Questions about the matrix below.
1) Report the smallest entry in the last row.
2) Report the second entry in reading order.
3) Report the third entry on the main diagonal.
4) Report the entry in the bottom-left corner.
5) Report the top-right entry.
6) Report the 3rd entry on the diagonal from the top-right corner.
7) Report the last entry, reading row by row.
8) Report the largest entry in the last column.
[[109 134 134 125 129 111 136 129 136 135 124 109]
 [146 110 110 109 147 149 111 146 132 132 123 146]
 [122 124 124 108 146 126 127 145 135 134 115 122]
 [108 136 136 137 118 109 137 118 136 134 133 108]
 [111 132 132 117 137 113 134 137 137 135 118 110]
 [119 127 127 114 140 121 129 140 136 134 118 118]
 [110 131 131 113 141 113 134 141 138 135 115 110]
 [111 134 133 132 123 113 135 123 136 134 130 111]
 [144 114 114 122 134 145 114 134 132 132 132 143]
 [114 132 132 130 125 115 133 125 136 134 129 114]
 [106 135 135 121 133 108 138 133 138 135 120 105]
 [105 137 136 128 126 106 139 127 138 135 124 105]
 [111 135 134 141 113 112 135 114 135 134 137 112]
 [133 118 117 105 149 136 120 149 134 133 116 132]
 [127 121 121 108 146 130 123 146 135 134 117 127]]
1) 108
2) 134
3) 124
4) 127
5) 109
6) 134
7) 127
8) 146

Questions about the row below.
1) Report the last entry.
2) Report the entry just right of 123.
3) Report the second entry.
4) Report the entry just right of 126.
5) Report the first entry from the left.
[141 111 125 146 153 119 140 121 124 137 123 121 141 126 147 128]
1) 128
2) 121
3) 111
4) 147
5) 141

[[143 118 149 121 117 137 114 134 135 132 152 111 114 122 149 115]
 [125 109 118 130 112 114 112 111 132 120 116 120 116 127 115 119]
 [126 144 117 126 147 114 146 140 141 119 136 120 123 134 117 137]
 [109 118 110 128 130 130 121 127 145 111 122 109 108 133 119 145]
 [109 119 120 132 134 140 120 118 145 116 118 114 113 141 150 125]
 [124 143 141 141 143 130 144 117 120 151 117 129 126 135 117 120]
 [127 120 130 143 128 137 122 112 145 130 109 122 117 141 125 146]
 [112 110 133 135 110 158 113 112 108 134 100 146 142 120 135 145]
 [128 114 108 116 108 113 115 128 100 112 126 136 138 109 103 129]]
Indices start at 0.
The entry directly above the largest entry: 137
The entry at row 0, column 0: 143
What is the bottom-right entry?
A: 129
What is the entry at row 1, column 0?
A: 125
What is the entry at row 0, column 2?
A: 149
The entry directly below the largest entry is 113
The top-right entry: 115
What is the entry just right of the largest entry?
A: 113
What is the largest entry?
A: 158
What is the entry just left of 147?
A: 126
What is the entry at row 0, column 1?
A: 118
The entry in row 2 and column 0 -> 126
The entry at row 1, column 2: 118
The entry just left of the largest entry -> 110
The bottom-left entry: 128
What is the top entry of the column that holds the largest entry?
A: 137

X =
[[130 127 119 141 139 132 121 132 119]
 [122 142 125 118 123 139 116 126 137]
 [131 123 121 124 121 120 128 125 136]
 [117 122 125 123 124 120 136 147 150]
 [129 144 132 127 130 133 111 127 116]
 [118 119 126 137 140 144 120 153 125]
 [133 120 121 136 142 129 118 134 129]
 [128 126 115 138 124 124 132 124 117]
 [135 119 112 138 131 118 126 125 129]
 [113 129 123 124 118 124 140 137 132]
 [134 122 114 134 125 116 127 122 127]
 [135 131 137 111 127 120 123 139 136]
 [131 124 124 121 121 119 128 127 138]
 [123 133 128 121 131 141 122 145 140]]
The entry just right of the largest entry? 125
The 5th-last entry, reading row by row? 131
The second-last entry, reading row by row? 145
The entry in the top-left corner? 130
The entry in the bottom-left corner? 123
The second entry in reading order? 127
The largest entry in the last column: 150
The fourth entry in reading order: 141
The third-last entry, reading row by row? 122
The entry just left of the largest entry is 120
The smallest entry in the last column? 116
The largest entry? 153
The entry in the bottom-right corner? 140
The first entry in the row that holds the largest entry? 118
The third largest entry? 147
The fourth entry from the end, reading row by row? 141
The first entry on the diagonal from the top-right corner is 119
The entry directly below the largest entry is 134
The second entry on the main diagonal? 142
The 2nd entry on the diagonal from the top-right corner? 126
The third entry in reading order: 119
